In the data rows, the value 128 means zero.
Some points, one per row:
155 121 100 105 102 119 156 123 109 120 97 154 102 151 171 121 125 124 132 139 109 121 128 128
147 110 103 100 114 126 146 124 115 134 94 142 112 144 185 123 137 108 135 123 104 137 82 96
119 122 178 196 147 160 115 63 139 125 201 120 134 121 86 139 131 147 140 96 131 128 205 181
172 125 105 107 100 126 140 124 109 125 115 143 112 149 160 128 125 110 114 148 106 136 84 86
68 136 163 138 185 98 154 146 107 115 111 111 67 130 128 104 89 135 126 124 110 62 133 71
12 147 243 126 210 67 145 195 87 127 106 105 46 128 130 99 62 150 136 126 102 46 159 74
175 97 24 201 153 147 131 178 141 114 55 135 115 120 115 121 140 165 181 87 167 141 100 138
124 128 89 203 178 192 167 210 113 139 115 105 112 65 70 128 128 128 128 128 128 128 128 128
115 128 139 158 148 142 112 66 146 136 174 99 134 142 96 163 144 143 138 97 129 148 167 162
138 105 75 192 130 137 186 174 142 128 171 116 90 104 106 130 196 200 67 69 216 93 255 117
125 127 143 180 146 153 115 74 140 125 194 120 126 125 90 146 137 156 124 82 139 141 187 169
145 109 112 104 113 122 169 129 108 127 87 136 123 128 183 134 120 130 143 141 104 146 76 93
115 135 143 170 129 132 121 72 142 124 166 104 137 135 97 156 158 148 138 102 130 154 174 170
183 114 186 127 109 88 133 160 118 54 90 178 163 121 146 67 141 55 178 123 128 161 120 143
68 184 89 55 156 136 111 207 75 84 193 33 84 12 120 106 159 128 128 128 128 128 128 128
121 132 142 163 133 164 126 70 152 125 181 96 126 126 95 145 128 141 132 93 123 152 166 167
150 111 116 108 110 111 147 125 132 119 102 143 112 130 147 130 125 124 134 146 128 128 128 128
146 120 105 105 115 131 160 132 121 131 92 142 110 148 160 128 128 128 128 128 128 128 128 128
138 106 108 98 110 126 181 135 106 132 79 153 114 145 185 116 113 120 150 134 101 137 76 103
151 142 144 91 102 109 130 137 129 123 98 159 151 152 160 133 101 81 135 184 86 123 85 131
106 189 124 111 181 170 62 243 62 201 94 143 215 116 137 101 193 106 201 123 140 93 57 184
105 149 149 184 125 168 115 56 153 128 183 88 157 123 81 149 139 128 128 128 128 128 128 128
141 116 104 106 106 142 161 136 126 124 100 143 119 148 147 130 113 124 136 148 101 132 80 97
135 124 145 155 137 142 113 78 135 123 174 116 135 122 95 140 154 139 104 96 117 138 168 171
150 112 113 105 104 122 168 132 121 134 103 151 119 129 149 140 120 120 126 149 106 128 77 93
96 102 78 176 161 127 219 152 122 156 159 102 62 65 71 135 179 147 23 46 225 104 197 101
167 128 117 111 109 136 146 112 117 123 110 149 117 147 158 127 116 117 119 127 112 118 81 94
161 121 107 112 105 146 147 132 113 134 111 138 112 134 149 124 99 111 132 147 108 126 81 95
Then 16 other points, each followed by its number:
127 150 164 124 101 172 74 177 80 180 175 123 233 122 136 72 87 13 108 128 130 49 101 134 0
133 97 111 101 101 123 174 139 117 126 91 153 120 137 183 116 116 123 130 145 105 136 73 106 1
131 159 107 80 97 134 109 153 134 94 96 56 98 161 101 80 128 128 128 128 128 128 128 128 2
173 138 111 109 93 116 132 136 121 128 119 187 146 140 132 138 117 102 125 168 94 115 94 126 3
152 136 129 94 102 108 146 133 112 127 109 148 145 146 164 127 106 94 123 163 98 123 92 119 4
112 117 157 217 158 177 115 33 136 148 229 71 155 126 53 173 172 188 141 101 154 155 128 128 5
162 120 103 105 109 126 129 130 102 140 93 145 111 164 151 138 124 104 108 141 110 134 80 95 6
114 143 166 183 154 153 90 59 158 120 187 112 146 110 128 128 128 128 128 128 128 128 128 128 7
92 103 60 136 200 49 93 187 189 153 38 216 116 128 128 128 128 128 128 128 128 128 128 128 8
124 138 61 104 169 90 134 138 108 160 72 159 137 89 65 161 133 132 80 160 136 121 119 175 9
22 132 167 159 178 109 194 154 101 82 132 67 30 169 121 119 134 176 161 124 105 49 105 30 10
159 104 110 108 107 119 162 131 119 117 79 142 123 158 175 114 104 114 137 129 99 130 77 103 11
74 114 46 97 201 8 92 186 158 153 0 190 137 85 111 171 115 155 131 211 126 152 88 170 12
137 106 107 102 107 117 156 131 123 129 94 134 122 130 167 130 125 139 122 144 103 151 76 91 13
163 161 157 164 109 112 43 131 116 133 98 89 171 143 71 132 175 58 150 116 168 79 95 130 14
119 139 168 183 133 170 121 57 141 130 193 95 149 132 89 174 152 159 129 103 134 171 173 204 15
Which three of these numbered points are nearest to each point below, looking only along the 6 directions in which the first points spread most? Their numbers follow each, nearest first.
149 115 105 103 107 118 144 140 126 140 105 144 128 174 152 134 113 131 126 152 109 150 75 91 > 6 13 11
24 138 233 146 211 85 142 172 93 91 112 101 45 157 122 102 64 134 159 103 106 35 157 65 > 10 8 2
111 108 64 131 182 72 105 220 165 114 2 197 81 113 138 139 121 186 199 164 215 123 133 114 > 8 12 9
88 108 48 120 159 56 84 255 185 141 68 184 77 113 161 160 148 247 198 201 137 114 143 119 > 8 12 9
147 112 119 105 105 133 165 145 114 125 84 148 108 135 179 125 118 116 139 147 108 144 79 96 > 1 11 6
160 104 110 106 110 117 190 123 146 119 78 158 124 149 196 134 120 123 144 136 97 139 76 96 > 11 1 6
154 106 117 107 97 122 182 158 143 126 106 147 114 162 170 119 122 137 144 148 96 135 75 91 > 1 11 6
87 255 179 108 203 211 20 255 7 190 94 128 243 0 179 32 182 22 238 0 153 152 25 128 > 0 14 12
120 142 168 162 134 126 114 75 159 133 162 99 152 140 99 128 128 128 128 128 128 128 128 128 > 7 15 14
165 105 99 188 144 137 143 147 148 116 135 133 107 114 100 128 128 128 128 128 128 128 128 128 > 9 2 8
97 117 58 121 147 78 97 205 170 121 110 172 101 112 143 151 162 214 135 189 125 108 117 128 > 9 12 2
138 96 111 98 108 128 163 133 121 119 67 154 115 132 198 135 103 106 161 141 98 135 73 92 > 11 1 6
109 138 96 104 112 103 154 159 149 34 119 148 77 50 126 128 128 128 128 128 128 128 128 128 > 2 9 13
87 141 71 30 162 133 156 149 115 211 120 163 173 108 32 118 0 64 0 203 99 71 97 69 > 13 6 2
119 127 138 114 104 125 117 154 140 124 126 130 103 131 125 113 127 100 80 144 163 86 126 96 > 2 9 13
54 139 197 145 161 95 155 168 89 105 133 105 77 139 130 84 81 110 163 122 97 55 150 73 > 10 2 8
121 147 168 73 136 133 156 154 104 139 140 159 173 144 148 98 52 90 96 166 94 96 84 108 > 4 3 1
131 112 153 82 185 217 163 139 86 255 123 162 148 121 47 76 255 155 5 192 154 125 255 117 > 9 2 7
126 128 136 160 134 145 122 81 132 124 173 111 123 113 104 145 127 125 123 103 124 136 128 128 > 7 15 2
138 117 107 104 113 144 169 117 119 118 110 146 102 139 157 131 124 118 128 128 128 128 128 128 > 13 6 3
61 25 121 80 151 8 69 146 185 154 90 84 100 138 173 198 87 93 129 162 123 164 113 142 > 4 2 13
127 132 161 167 135 173 112 51 157 137 184 90 138 123 77 170 148 150 141 111 141 162 209 215 > 15 5 7
122 142 151 164 127 171 104 52 147 126 192 91 149 132 78 152 142 165 118 120 143 158 192 217 > 15 5 7
118 178 121 145 113 152 112 199 89 133 139 158 238 74 45 62 173 103 159 128 144 49 112 103 > 14 0 9
155 104 122 111 108 121 145 140 119 135 70 153 123 135 186 116 119 122 142 143 99 162 91 99 > 11 1 6
78 117 57 109 197 34 96 214 150 147 17 198 118 78 112 165 109 166 134 217 130 135 98 140 > 12 8 9
78 111 53 87 188 22 101 173 140 151 19 187 129 96 128 128 128 128 128 128 128 128 128 128 > 12 8 9
125 131 141 167 123 154 114 52 158 124 199 96 139 138 84 137 118 156 135 100 135 169 200 220 > 15 7 5
109 112 164 118 95 130 104 161 136 138 131 133 131 125 125 99 138 81 99 146 152 71 108 99 > 2 9 4
120 144 169 170 127 152 107 49 140 129 175 79 154 121 75 147 140 166 147 100 131 170 227 227 > 15 5 7
77 178 98 95 167 131 77 236 104 152 117 157 159 58 145 89 197 120 199 51 162 139 56 196 > 0 14 12
137 134 140 155 136 137 109 74 134 112 160 105 143 141 100 141 139 127 164 112 129 128 128 128 > 7 14 15
125 111 124 97 109 130 163 130 141 132 113 144 109 125 178 121 109 118 118 141 100 145 81 93 > 13 6 1
115 122 164 170 138 151 102 65 153 142 192 96 133 144 94 156 146 154 141 99 130 168 183 189 > 15 7 5
121 140 159 168 128 144 109 32 152 128 221 78 145 139 71 143 138 181 135 113 151 166 223 232 > 15 5 7
161 107 104 110 107 136 136 136 114 117 98 156 117 153 149 145 126 107 118 142 109 136 80 93 > 6 13 1
154 158 153 99 110 121 149 178 92 151 209 182 213 184 208 104 81 72 121 156 71 90 101 98 > 4 3 11
131 131 168 171 132 157 115 54 138 139 201 94 138 117 85 150 137 141 142 102 135 139 196 184 > 15 7 5
119 134 169 167 133 151 122 59 153 120 195 94 139 138 88 158 143 149 130 107 137 164 190 185 > 15 7 5
118 127 141 158 136 115 127 97 139 137 195 104 129 128 108 117 137 111 100 91 112 144 144 140 > 7 15 2
